In the rows, zero is written as 128.
Named turns come first, each shown by rows before and after it. Which turns, in which order, take the first row of each pair that follows to the second? Write the first one first, as in the answered first pair.
turn k_717:
[ 96 123 128 112  98 170 150 118 114 107 124 102 141 126 135  97 141 119
 116 107 133] => [ 91 129 128 117  90 169 144 113 117 112 129 108 144 120 134  94 142 125
 124 112 129]
[154 104  91 116 114 121 143  87 121 159 140 171 118 140 158 104  82 158
  99 162 118] => [141 117  94 112 107 110 138  87 123 167 144 175 116 124 154 112  82 164
 111 170 112]
[113 152 137 127 120  93  95 115 147 127 103 169 144  92 128 131 135 137
 129 135 112] => [116 155 140 108 136  86 107 128 142 124  95 157 130  83 127 148 131 123
 119 125 118]
[100 127 139 117 144 139 142 182  88 134 104  66 118 118 147 121 125  95
 129  85 135] => [115 107 134 137 143 161 137 170  89 123 100  72 131 143 152  98 125  95
 121  85 137]
turn k_794:
[147 116 116 115 135 112 134 106 143 126 119 155 115 111 111 141 117 138
 115 122 124] => [152 117 122 114 142 116 140 122 138 114 115 150 117 120 114 152 125 120
 105 125 132]
[130 123 121 127 102  70 136 135 130 122 150 133 126 125 154 134 125 125
  97 108 144] => [129 126 123 131 100  72 134 142 127 119 149 131 127 130 155 137 132 120
  97 113 145]
[116 125 113 103 164 102 110  96 110 164 148 123 100  91 118 131 142 140
 135 123 128] => [127 121 115  95 175 102 121 101 108 155 142 119  94  96 118 138 143 127
 121 116 136]
[123 136 148  96 154  91 145 155 102 157 133  91 112  88 129 147 110 117
 134 138 153] => [121 144 152 102 150  92 141 162  99 158 136  91 118  89 130 150 117 117
 140 143 152]
turn k_55:
[137  95  92 133 144 129 111  87 121 137 137 119 136  94 133 139 123 126
 136  94 111] => [128 122 108 147 130 123 103 112 119 119 141 141 150 102 134 175 167 106
 136 132 106]
[107 163 124 126 128 101 154 151 112 157 143 109 127 135 105 102 126 137
 131 145  99] => [107 149 115 126 121 101 153 126 124 155 137 123 124 130 106  91 115 151
 130 129  86]
[119 138 155 146 119 138 124 166 108 115 115 124 161 162 130 160 171  94
 123 163 137] => [130  98 131 124 150 148 139 138 105 154 110  68 136 149 132  99  94 123
 120 102 158]
Now pairs of rows:
(two turns a pair)
[123 125 110 121 121 131 174 105 120 155 165 129 131 133 138  87 113 157
 102 130 153] => [124 128 110 126 105 125 172  96 137 130 159 175 138 133 138 113 141 153
  97 142 133] : k_55 then k_794
[172  92 116 114 102 175 148  94 139 102 115 154 101 140 105 125 142 144
 109 118 146] => [150 132 141 134  84 173 133 133 121 106 130 147 122 149 103 148 180 128
 129 172 152] : k_55 then k_794
[128 149 144 104 149  84 114 139 119  99 171 110 120 104 115 134 122 144
 134 146 149] => [154 125 139 111 167 105 124 137 112  81 160 102 122 133 122 119 117 131
 110 134 162] : k_717 then k_717
[149 141 106 125 119 139 148 117 160  74 111 150 142 125 121 117 131 112
  76 120 129] => [143 167 127 136 124 140 142 157 132  91 125 114 152 141 117 122 142  95
  83 157 155] : k_717 then k_55
[144 142 127 133  98 118 156 187  96 143 141 115 137 131 132 154 167 107
 118 176 145] => [126 152 126 125  91 105 153 184  97 161 147 112 129 111 129 154 160 121
 134 175 139] : k_794 then k_717
[174 127 111 127 121 129 135  99 141 135 130 159 126 113  83 127 115 134
 108 144 114] => [180 138 125 122 136 131 143 129 124 129 130 141 126 127  84 145 127 107
  97 158 134] : k_794 then k_55
[127 134 111 113 112 141 149 112 156  75 109 173 120 126 130 141 171 143
 122 106 103] => [101 179 143 127 116 140 135 172 115 111 137 110 133 135 126 143 183 130
 151 156 138] : k_55 then k_794
[ 93 109  80 107 140 140 127 114 111 136 116  87 128  85 139 126 133 127
 125 104 162] => [ 85 133  99 119 125 135 118 141 109 117 122 110 143  95 136 163 178 105
 124 143 157] : k_55 then k_55
[105 130 121 145 107 145 119 128 131 131 126 110 143 120 153 102 128 146
 160 119 114] => [ 96 143 125 136 107 131 121 137 132 134 128 113 138 106 149 123 134 143
 163 123 112] : k_717 then k_55
[113 131 127 158 113 171 140 171 131 107 139  50 141  96 154 121 115 134
 113 106 160] => [107 140 127 172  79 164 129 161 155  74 134 115 159  94 153 151 162 134
 115 132 125] : k_55 then k_55
[111 130 128 152 111 149 131 143 121 113  95  93 139 133 176 128 130 141
 157  83 117] => [108 138 133 157 108 150 128 153 119 108  97  95 141 136 175 140 141 132
 158  95 118] : k_55 then k_55
[132 147 138  91 155 107 149 167 113  98 125 141 130 129 118 162 139  90
 104 125 145] => [155 106 117 101 162 133 152 130 119  95 120 134 132 149 125 112 108 106
  90  92 148] : k_717 then k_55
[147  83 115 158 105 176 137  76 148 136 140 144 142 151 107  56 102 131
 122 108 129] => [113 145 148 168  76 146 118 123 149 122 156 180 158 136  96 133 175 109
 145 181 109] : k_55 then k_717
[149 128 148 148 153 158 130 121  82 100 130 104 145 162 164 102 152  71
 136 128 154] => [115 141 143 165 116 153 104  99  92 128 146 116 158 142 159  76 148 114
 179 143 133] : k_794 then k_794
